In the rows, zero is written as 128.
Rotation paths and how fast each direction turns (degrees each step):
Each turn is a multiple of 5 degrees from 10 to 175, or 0.
Each row of a path follows its step; steps can be skipped.
Path 1:
step 3: [129 123 133 136 143 129 136 141 119 120 148 120 136 106 133 126 118 124
 136 132 125 123 125 130 130 123 130 138 126 127 120 128 145 122 131 131
 132 129 134 140 135 140 122 127 138 128 128 124 116 128 133 130 124 129
 115 110 130 133 137 121 119 134 118 116 136]
step 4: [124 126 118 122 126 123 128 118 136 140 121 131 133 119 135 131 133 148
 110 114 123 131 131 134 138 125 120 123 149 137 128 127 126 119 137 125
 125 125 125 144 134 124 127 130 127 126 136 117 127 124 130 114 120 105
 129 121 135 114 134 122 123 125 116 128 125]
step 5: [126 135 129 145 140 121 137 137 134 133 136 119 147 129 134 119 125 125
 114 128 121 126 101 125 123 125 125 126 120 127 116 118 147 119 122 129
 136 125 129 128 116 115 123 123 125 134 127 128 137 124 129 119 129 128
 142 125 124 142 126 129 131 129 120 131 128]
step 7: [134 143 119 131 125 116 126 116 140 149 126 134 136 127 138 133 113 128
 132 131 133 138 135 127 115 136 120 127 125 136 106 131 131 133 135 121
 147 122 122 122 122 121 131 129 131 131 117 128 120 127 137 132 135 113
 135 122 128 133 127 119 134 120 119 132 122]
step 9: [122 122 121 130 126 119 128 109 136 153 128 145 120 122 129 145 128 137
 140 127 130 122 123 139 129 122 123 142 129 127 129 120 119 113 120 123
 136 134 125 128 132 111 125 136 130 127 133 130 125 124 135 115 133 127
 125 117 125 120 120 130 127 130 146 137 130]
step 10: [137 126 137 145 120 142 134 123 132 125 134 138 139 117 131 122 127 110
 116 136 131 136 125 120 124 127 127 129 125 116 119 123 116 139 128 133
 145 125 135 115 130 121 122 118 131 123 131 129 129 138 136 110 123 135
 138 121 117 128 133 129 137 120 127 113 126]
step 13: [144 127 132 150 141 131 132 134 121 134 120 119 134 124 125 110 134 129
 119 117 129 111 127 127 122 135 121 127 131 114 132 113 126 116 115 134
 125 126 129 131 116 126 116 123 127 144 134 124 126 130 129 121 123 130
 125 134 131 127 122 124 112 119 121 123 126]
step 25: [129 128 127 138 123 124 122 140 144 134 122 121 142 114 135 137 118 129
 120 120 132 122 134 140 127 125 117 137 116 139 133 114 111 128 127 117
 137 137 125 128 119 125 129 133 133 136 126 128 113 143 141 120 135 132
 123 121 125 130 117 131 133 116 127 134 128]
step 26: [133 126 123 135 128 139 140 130 120 126 143 153 132 111 119 130 116 129
 137 130 133 128 124 125 137 142 113 138 127 121 119 124 127 122 128 137
 132 124 124 132 137 116 126 124 128 135 147 129 140 116 137 119 128 132
 128 124 127 125 129 126 127 129 135 129 144]
step 27: [136 124 120 132 112 132 143 109 136 135 126 126 128 116 143 129 126 125
 116 116 123 127 125 131 126 118 141 129 128 109 130 136 108 129 120 125
 142 125 131 129 130 126 130 138 123 131 121 115 129 127 131 115 129 131
 134 113 132 123 127 131 123 132 126 133 113]
Speeds:
[130 127 129 129 129 134 129 130 127 128 126 127 127 132 126 128 128 130
 127 125 127 130 127 129 129 130 130 127 127 126 130 128 130 130 126 131
 132 128 125 129 126 131 127 130 132 128 131 127 127 128 129 128 127 130
 127 124 126 128 135 127 131 128 129 126 125]
155
[129 130 128 128 129 126 132 127 127 128 129 131 126 131 124 126 126 133
 130 128 125 128 131 128 130 132 130 130 128 130 130 124 128 126 127 128
 125 125 130 131 130 128 128 125 127 127 129 130 127 130 127 129 128 131
 127 126 128 124 127 129 126 126 126 127 131]
145
[128 127 132 125 130 130 126 130 128 128 130 127 127 130 127 129 128 125
 126 128 126 128 124 127 128 132 125 126 130 129 128 129 123 127 131 131
 131 128 132 128 131 127 127 128 129 130 132 130 128 129 128 128 128 128
 128 132 131 123 128 125 126 131 127 128 129]
160
[127 129 127 126 128 129 126 132 127 128 129 127 128 129 126 129 125 130
 128 129 127 132 124 130 130 126 124 127 129 130 126 128 127 124 128 126
 127 126 129 132 129 131 130 130 128 129 125 125 125 127 128 127 126 126
 132 125 126 130 126 129 130 129 126 125 129]
20
[127 126 127 129 128 129 125 131 126 131 128 124 127 125 128 132 128 131
 126 126 128 125 126 127 128 131 125 127 126 128 129 122 128 128 129 127
 126 127 127 127 128 127 131 127 127 128 128 129 132 127 125 126 127 125
 126 126 128 126 129 129 126 124 131 126 128]
85
[127 132 130 127 127 123 125 128 129 127 128 130 131 130 129 131 127 127
 126 128 126 128 129 127 130 129 129 128 126 127 131 130 126 128 128 125
 130 122 131 130 122 125 127 127 130 128 128 125 127 130 130 128 127 126
 127 128 128 127 129 128 130 125 132 126 128]
140
[128 131 127 123 129 128 127 128 128 125 131 127 129 126 130 132 127 128
 130 128 130 126 125 131 126 128 131 130 127 129 127 129 130 124 128 128
 128 127 127 128 129 127 127 128 129 130 130 131 127 125 126 128 124 132
 124 130 128 129 131 130 129 130 132 130 133]
125
Path 2:
step 2: [129 126 112 115 135 117 130 135 129 134 137 133 123 128 137 126 126 134
 147 115 136 140 120 120 137 122 139 132 127 129 128 131 123 130 115 134
 126 125 140 105 128 121 126 139 122 134 133 137 122 125 113 122 119 131
 133 128 121 123 139 125 143 129 139 116 130]
step 4: [129 115 135 133 134 121 123 135 135 127 127 123 120 126 124 118 138 126
 126 136 136 116 122 125 128 130 121 130 129 125 127 126 133 133 124 118
 117 139 113 125 124 140 138 138 115 138 114 141 142 109 121 136 133 137
 125 141 110 134 133 120 125 129 131 111 131]
step 6: [132 128 128 117 141 139 136 134 134 127 116 120 128 145 130 118 117 133
 128 134 145 124 114 118 147 123 126 133 117 122 117 134 107 136 126 127
 134 120 128 121 132 132 120 132 134 124 133 127 124 130 120 131 140 141
 145 136 125 124 132 131 137 123 136 130 135]
step 10: [123 138 119 124 127 129 130 138 138 121 137 135 134 122 129 123 129 143
 138 136 140 124 119 142 133 124 134 135 126 135 131 135 125 125 136 132
 144 117 124 119 129 130 122 134 110 124 125 125 127 132 121 143 128 141
 133 150 109 125 141 125 143 132 125 132 132]
step 11: [134 123 114 126 129 131 135 147 131 115 123 130 115 124 126 116 130 137
 117 105 132 129 126 130 132 125 119 125 128 127 122 125 126 121 115 132
 117 135 120 129 121 137 132 129 125 136 128 123 124 132 129 122 134 135
 138 103 142 131 131 122 140 139 126 138 118]
step 13: [144 130 115 133 117 114 137 127 138 122 131 128 135 117 122 126 115 142
 145 135 137 139 120 129 134 126 135 127 121 130 134 127 132 122 115 128
 128 132 135 132 121 143 119 147 134 133 120 137 129 116 132 118 118 122
 124 127 119 136 132 121 130 121 122 130 137]
step 21: [134 129 121 139 137 127 132 134 126 132 136 117 123 137 122 128 133 143
 133 125 136 139 122 128 136 124 136 128 114 135 141 122 131 133 129 126
 132 141 125 129 132 140 138 133 123 130 112 133 140 108 118 140 124 137
 125 138 132 123 150 125 132 124 134 121 141]
step 24: [129 136 114 127 122 126 142 138 126 132 124 119 117 130 114 139 133 122
 136 123 131 138 119 130 129 132 122 127 131 131 125 118 140 132 123 139
 125 137 143 122 140 154 139 138 139 131 134 131 117 123 143 140 120 130
 134 122 128 133 126 136 131 123 119 133 129]
step 25: [131 110 132 139 133 123 115 118 125 123 126 107 115 121 124 134 125 140
 145 124 138 122 133 121 132 124 128 139 126 125 144 131 109 138 126 128
 137 125 128 113 130 127 129 125 123 126 118 136 124 119 132 130 135 139
 137 127 116 133 132 125 130 134 142 120 134]
step 27: [127 129 129 128 127 130 137 155 123 128 124 137 125 137 123 138 132 130
 132 136 131 123 116 129 139 118 134 127 133 129 115 113 130 126 131 128
 124 130 118 100 124 126 122 131 121 126 130 137 131 133 122 148 129 138
 142 135 110 122 126 128 132 133 132 129 126]
Speeds:
[128 127 131 125 130 122 128 127 132 128 126 127 132 127 128 123 129 123
 126 128 129 125 126 129 128 127 127 128 126 128 128 130 130 127 129 128
 127 128 131 128 126 128 127 127 126 129 129 128 126 126 124 124 129 129
 130 128 126 127 130 128 133 125 127 127 125]
10
[132 129 128 125 128 128 128 130 126 127 129 128 127 130 130 129 126 129
 130 128 127 128 132 132 126 130 130 129 131 127 129 132 132 131 123 130
 129 130 127 131 129 130 128 126 125 131 127 127 128 128 123 127 126 130
 130 126 127 131 132 130 127 129 127 129 128]
35
[126 129 131 129 128 130 128 126 129 127 130 131 131 128 125 127 122 130
 126 126 130 127 129 126 130 130 124 130 131 130 131 129 128 125 128 128
 126 125 131 129 127 128 127 130 125 132 126 129 129 127 129 127 128 131
 129 129 126 130 126 132 126 127 127 128 129]
115
[129 132 124 125 128 127 128 130 131 125 131 128 123 131 133 130 128 127
 124 127 128 130 131 127 129 132 127 131 128 129 127 127 128 125 131 129
 127 126 129 128 131 128 128 130 128 125 129 128 126 128 128 128 130 130
 130 126 125 127 125 129 129 129 129 125 126]
85
[128 126 127 125 131 129 126 130 129 124 128 127 129 128 126 130 129 127
 127 130 131 125 127 131 129 131 129 130 133 132 132 127 127 127 127 127
 128 129 130 129 126 126 126 124 129 127 130 125 126 130 129 134 125 127
 128 129 129 128 126 127 127 126 129 125 130]
170
[126 131 124 130 127 127 124 127 132 130 128 129 129 127 129 130 128 132
 127 130 129 129 130 131 127 123 129 128 128 131 130 129 128 129 126 130
 129 127 131 131 128 128 126 125 126 127 127 131 128 126 129 124 128 125
 129 132 131 126 127 128 130 131 129 127 126]
140
